j_786: [ 79 157 161 174  87 124 136  89 106 142 161 165 106 124 155  85 177  82
 139]
j_208: [152 109 139  87 125 115 109  96 116 126 162 165  80  84 107 145 146  79
 101]
j_422: [ 96 133 134 113 132 161 174 156 166 123 119  84 177 151 174 146 125 135
 139]
j_923: [118 170 177  84 162 162 139 137 169 159  88  98  82 159 127  87 158 150
 128]
j_967: [ 84 112 161 174  87 124 136  89 106 142 161 165 106 124 155  85  93 108
 142]
j_989: [118 170 177  84 162  88 139 137 169 159  88  98  82 159 127  87 158 150
 128]
j_628: [ 83 113 167 109  91 164 106 133 166 123 118  84 107  89 112  87 136 144
 105]
j_525: [ 80 157 163 113 171 108 104 152 157 149 150 137 121 166 151 149  96 113
 109]
j_282: [164 164  86 176 125 118 105 137 173 110  88 158 168 140 164  82  87  98
 158]
tail: [133 166] : [123 118  84 107  89 112  87 136 144 105]
tail: [166 123 118  84] : [107  89 112  87 136 144 105]
tail: [ 80 157] : [163 113 171 108 104 152 157 149 150 137 121 166 151 149  96 113 109]
tail: [123 118] : [ 84 107  89 112  87 136 144 105]
tail: [140 164  82  87] : [ 98 158]

j_208: [102 133 111 137 122 128 144 165 113 118 128 131 132 127 123 118 141 141
 139 125 131 105 138 134 125 124 115 168 136 135 169 118 142 133 132 152
 107 143 132 130 109 104  94 132 128 110 112]
j_525: [102 133 111 137 122 128 144 165 113 118 128 131 132 127 123 118 141 141
 139 125 131 105 138 134 125 124 115 168 136 135 169 110 142 133 132 152
 107 143 132 130 109 104  94 132 128 110 112]
j_422: [137 129 115 120 130 133 131 126 127 136 109 124 136 120 130 116 123 139
 139 137 112 131 126 137 142 132 115 126 144 128 116 132 135 142 113 127
 133 130 127 130 147 105  94 129 131 115 128]
tail: [133 131 126 127 136] : [109 124 136 120 130 116 123 139 139 137 112 131 126 137 142 132 115 126
 144 128 116 132 135 142 113 127 133 130 127 130 147 105  94 129 131 115
 128]
tail: [130 147] : [105  94 129 131 115 128]
tail: [131 126 127] : [136 109 124 136 120 130 116 123 139 139 137 112 131 126 137 142 132 115
 126 144 128 116 132 135 142 113 127 133 130 127 130 147 105  94 129 131
 115 128]

j_422: [118 124 134 114 130 149 113 127 124 126 145 116 128 138 153 134 115 128
 107  97 154 108 119]
j_856: [117 133 134 114 130 150 113 127 124 123 162 146 101 156 122 166 115 129
 108  97 154 139 119]
j_989: [117 133 134 114 130 150 113 127 124 123 162 146 101 155 122 166 115 129
 107  97 154 139 101]
tail: [128 138 153] : [134 115 128 107  97 154 108 119]
tail: [115 129 108] : [ 97 154 139 119]
tail: [155 122] : [166 115 129 107  97 154 139 101]
tail: [113 127 124 126] : [145 116 128 138 153 134 115 128 107  97 154 108 119]
tail: [146 101 156] : [122 166 115 129 108  97 154 139 119]
tail: [115 129 107  97 154] : [139 101]
tail: [126 145 116] : [128 138 153 134 115 128 107  97 154 108 119]

j_628: [129 129 136 129 128]
j_525: [126 134 115 127 135]
j_23: [123 128  85 124 126]
j_282: [129 131 139 128 129]
j_728: [129 131 136 128 128]
j_208: [133 134 115 128 128]
j_856: [133 134 115 128 127]
tail: [123 128  85] : [124 126]
tail: [134 115 127] : [135]
tail: [139 128] : [129]
tail: [131 139 128] : [129]

j_728: [110 118 163 133 120 174 126  88 150  91]
j_628: [ 99 135 178 104 162 135 127  87 175 121]
j_923: [122 106 129 113 108 135 126  87 136 145]
j_422: [149 138 101 145 133 135 118 161  82 119]
j_23: [121 119 134 141 121 167 122 133 129 100]
tail: [134 141 121 167] : [122 133 129 100]
tail: [135 118 161] : [ 82 119]
tail: [127  87] : [175 121]
tail: [126  87] : [136 145]

j_967: [149 140 141 145 107 156]
j_525: [ 98  86 111 145 107 157]
j_728: [ 96 161 122 138 145 148]
j_208: [128  86 111 145 106 157]
j_989: [143 126 139 119 156 145]
j_422: [118 115 147 122 148 146]
j_856: [171 161 123 121 142 109]
j_628: [149 141 109 142 135 113]
j_923: [ 96  84 123 138 145 148]
j_282: [158 127 139 119 156 146]
tail: [127 139 119 156] : [146]
tail: [149 140] : [141 145 107 156]
tail: [128  86 111 145 106] : [157]
tail: [161 123] : [121 142 109]
tail: [147 122] : [148 146]
tail: [122 138] : [145 148]

